One turn moves every row onto another: examples first, then more rows asked
q_742: [ 13 -47   1 -24 -15 -22  16 -32  27  19   7 -27   4  12  13 -27   2  -2
  13 -27 -42 -34]
q_482: [ -2   5   9  -1   6  -4  -7   2  13   0  15  48  -4 -22 -17  -5  -1   7
  -5   8  43 -32]
q_44: [  5 -47  21   0 -10 -24 -19  -4  25  -1 -29   2  22  -6  18 -40 -39 -26
  11   4 -12  -2]
q_221: [  5 -26  26   6  10  -2 -15  12  20   2   5  43  15 -24 -11 -26 -19 -12
 -16  -2  35 -17]
q_119: [ 19 -15  23   4   6   0 -14   6  17  -2  17  43  -1 -33 -20 -18 -16  -6
  -3  -1  38 -14]
q_491: [ 25   6  -5  -5  23  -2   3 -41  -3   6  -7  29  33 -11  -1 -18 -19  -4
   9   8 -42 -19]
q_150: [-11 -16 -18 -34  14 -29  -2 -19 -14  23   3  -4  15  13  18 -25   3  28
  47 -14   3 -46]
q_945: [ -2  -9  31 -40  -7 -39  19   2  29  29 -17  -9  -8 -28  24 -11  14  -2
  12 -19 -17  19]
q_973: [ -6 -19  -3 -12  17 -14   5 -29  50   5 -29  41  12 -34  29 -17 -44   3
  27 -32   6  -8]
q_832: [ 15 -22  28  11  -4  -1 -12  -6  52  21   0  22 -26 -41  -6  -6 -27  -2
  -8 -19  25  -6]
q_793: [-11 -38 -14 -22 -11 -39   2 -25  15  26   4 -15 -20  17  15 -15   9  20
  39 -21 -24 -38]
q_401: [-25   3  21 -53  13 -24   9  -4  34  -6 -16   6  28  -9  26 -34  21 -10
  -5 -20  12 -28]
q_799: [ 31   5  11 -15   4   2  17 -44  28   6   5 -15  11   1  14 -13  -4  -7
 -10  -9 -49 -37]
q_607: [-15   8  11 -51  14 -19  15  -3  28  -8 -14  -2  28  -6  26 -36  21 -12
 -12 -12  14 -27]
q_818: [ 37  -5 -15 -32  31 -26   4  -5   6   6  -7  14  21 -29  20  15   1   1
   1  10 -38 -37]
q_29: [ 13 -12  46  -1 -11   0   4  14  30  46  15   7   6 -19  -3 -25  17 -15
 -14  -7  12  -6]
q_825: [-10 -39  -8 -14  -4 -30 -15 -46 -12  15  -2 -14   2  23   6 -31 -12  18
  31 -14  -5 -33]
q_227: [ 12 -10  27  14 -24  -7 -15  -8  29  18  11   5 -38 -22 -20  -2  -5   0
  -6   8  20 -14]
q_953: [  2  -1 -15   4  22 -36 -26 -26   6  10 -12   8   6   8  49  -1  -3  31
  38   9 -13 -31]
q_663: [  3  -6  17 -20  14  -8  -3  17  52  33   7  32   5 -41   8  -3  22  -5
 -14 -17  31 -34]
q_696: [ 17 -22  39  11 -14   4  -8   2  19  44  25  19  28  -2   9 -19   4  -9
  -7   0  24 -39]
q_913: [ -8 -17   7 -18  14 -22  -4 -31  47   7 -30  37   9 -36  28 -17 -42   7
  24 -37  10  -1]
q_162: [ -7 -20 -13 -25  10 -12  -5 -50 -10  -2  -9   2  23   6 -19 -47 -10   1
  21  -5 -14 -25]
q_839: [  3  -6  -2   1  12 -36  -3 -21  16  -2   2 -11 -15  18  52   6   3  33
  27   1 -23 -33]
q_710: [ 40  -4 -23 -10   5 -15 -17 -18  47  -7 -11  -2  -6 -18  16  -2 -22  -7
   4   1 -45 -39]
q_831: [-12  -7   9   0  26 -31  -7 -42  -9   4  -5   0   8  16  39  -2  11  26
  22  10 -18 -35]
q_999: [ 15 -23 -24 -51  31 -26   9 -14  -3  22  -5   6  34 -22  22 -11  -6  20
  34 -21  -5 -42]
q_317: [  0 -32 -36 -22   4 -41  -4 -19   5   8   1   8 -14   8  23  -9 -18  35
  43 -25  -1 -33]
q_446: [ 22 -19  23 -13   2  -8  -3  18  49  38  22  33   6 -37   6  -2  25 -10
  -5 -16  22 -35]
q_8: [  1 -10  20 -38  -4 -37  27  -7  27  29 -19 -10 -13 -30  23  -4  20  -4
   4 -14 -18  19]
q_419: [ 19 -23  27   9  -8  -1 -19 -12  42   5  12  25 -25 -38 -20 -10 -15  -8
  -8 -10  28 -15]
q_365: [ -1 -44  25  -7 -12 -31 -21  -1  26  -9 -25  10  22  -2  19 -44 -36 -21
   8  -6  -7   3]
q_529: [ 23 -14  43  -6  -6   5  -3   2  32  48  24  16  16 -27  -1 -19  22 -15
  -5 -11  20 -24]
q_872: [ 19 -25  14   1  -4 -13  -6   3  47  52  15  36  -2 -36  18  19   6   6
   3 -14  23 -42]
q_259: [ -5 -11  -2  19   4 -29 -14 -43  17   7  -2   4  -2  30  42 -13   3  21
  26   2 -32 -28]
q_405: [ 19 -22 -43 -30  -2 -35  -2 -10  30  -2  -9  -3 -26 -17   6 -12 -20  18
  36 -20 -23 -17]

q_119 moves to q_529
q_405 moves to q_999
And these:
q_365 moves to q_945
q_482 moves to q_696
q_150 moves to q_825
q_44 moves to q_8
q_663 moves to q_221
q_259 moves to q_839
q_491 moves to q_799

One turn moves every row onto another: examples first, then more rows asked
q_352: [  0  -7  34  13  37  -7 -32  12  -6 -17 -13  53  19  25  11  47  44  -2
  15 -16   1  14  22 -26 -10  13   0  49  -3]
q_434: [-12  22  15  22  22 -24 -24 -16 -20 -43 -20   6 -12 -18 -13  26  17  13
  40 -28 -17  13   8 -31  25  29  26  22   0]
q_234: [-20 -24  51   3  -8 -50 -13 -27   9   7  32  -3  20 -19  -6   6  -3  11
  59 -33 -10 -26   5   6 -25  -7  -8  36  21]
q_161: [-33 -20  32  36  47 -27 -31 -47   0 -15  19  36 -18   8 -33 -32  17   4
  32 -13  42   3 -27 -30 -31  11   3  47  32]
q_552: [-24 -17   9  40  42 -11  -5 -19 -11   1  30  33 -12   8 -29 -20   3   5
  32  -1  33   8  -7 -38 -38  32  -2  57  21]
q_708: [-24 -27  31  21  56 -24 -11 -29 -12 -31  27  22 -19  -4 -30 -31   3   9
  28 -19  48   0  -2 -30 -24  28   8  25  32]
q_9: [-22  18  12  17  27 -30 -43 -27  -9 -48 -11  15 -21   3 -13  23  28  -3
  38 -31  -6  17  12 -37  13  30  41  27  -4]
q_712: [-13 -28  33 -10  -5 -43 -12 -28  11  -4  24  -2  10 -10  -4  12   5  15
  42 -26 -32  -7 -10  10 -20 -44  12  44   3]
q_216: [-39 -26  32 -10  -6 -18 -17 -29  16 -15  18   1  26 -15  -5   2 -10  14
  50 -38 -15  -8  17  19 -31 -33  18  35  -2]
q_404: [-20 -10  35  32  11  12 -44 -74   9 -20  15  30 -11   0 -30  17   1  25
  23 -22   9  43 -10  22  -3  -1   5  32  33]
q_408: [  3   6  48  25  24  -4   2   3  19 -18  -6  58  29  14   9  39  27  -7
  13 -18  -7  -7  25 -19 -29   0   6  41 -14]
q_465: [-29  -8  41  41  13  13 -44 -77  -7 -15   7  38  -4 -17 -22  19   6   8
  16 -29  12  39   4  22 -13  18   2  36  16]
q_72: [-41 -20  23  -7 -18 -34   3 -50   2 -24  -1  24 -27 -24  -8  46  -2   1
 -11  -3  -2   4 -13 -34 -10 -12   3  41  20]
q_477: [-27 -45  38 -21  -8 -27 -28 -19  20  -7  30   5  19 -13  -7  14  18  -4
  43 -36 -19 -14   3  20 -25 -23   2  36  -4]
q_345: [-19 -29  13  34  39 -23 -13 -24 -14 -10  27  22 -13  16 -29 -45  11  13
  31 -29  37   6 -22 -15 -26  11   9  29  33]
q_802: [-38 -33  20 -22 -15 -41   3 -42  -7 -27  -7  28  -6 -20   5  38  16  -7
  -9  -4  -3  24 -13 -24   2 -13  -2  32  17]
q_504: [ -5  -6  26   5  16  -6 -16  12   8 -22  -1  67  -3  24  20  42  18  13
   7 -17  16  15  39 -24 -20   8 -11  43 -11]
q_152: [ -7  -1  28   7  32  -8 -18  13  13 -37  -7  75  -1  32   3  40  34   6
  19 -20   2   1  19 -32 -33   6   2  44  10]

q_152 moves to q_345
q_465 moves to q_72
q_9 moves to q_404
And these:
q_712 moves to q_352
q_708 moves to q_216
q_234 moves to q_408

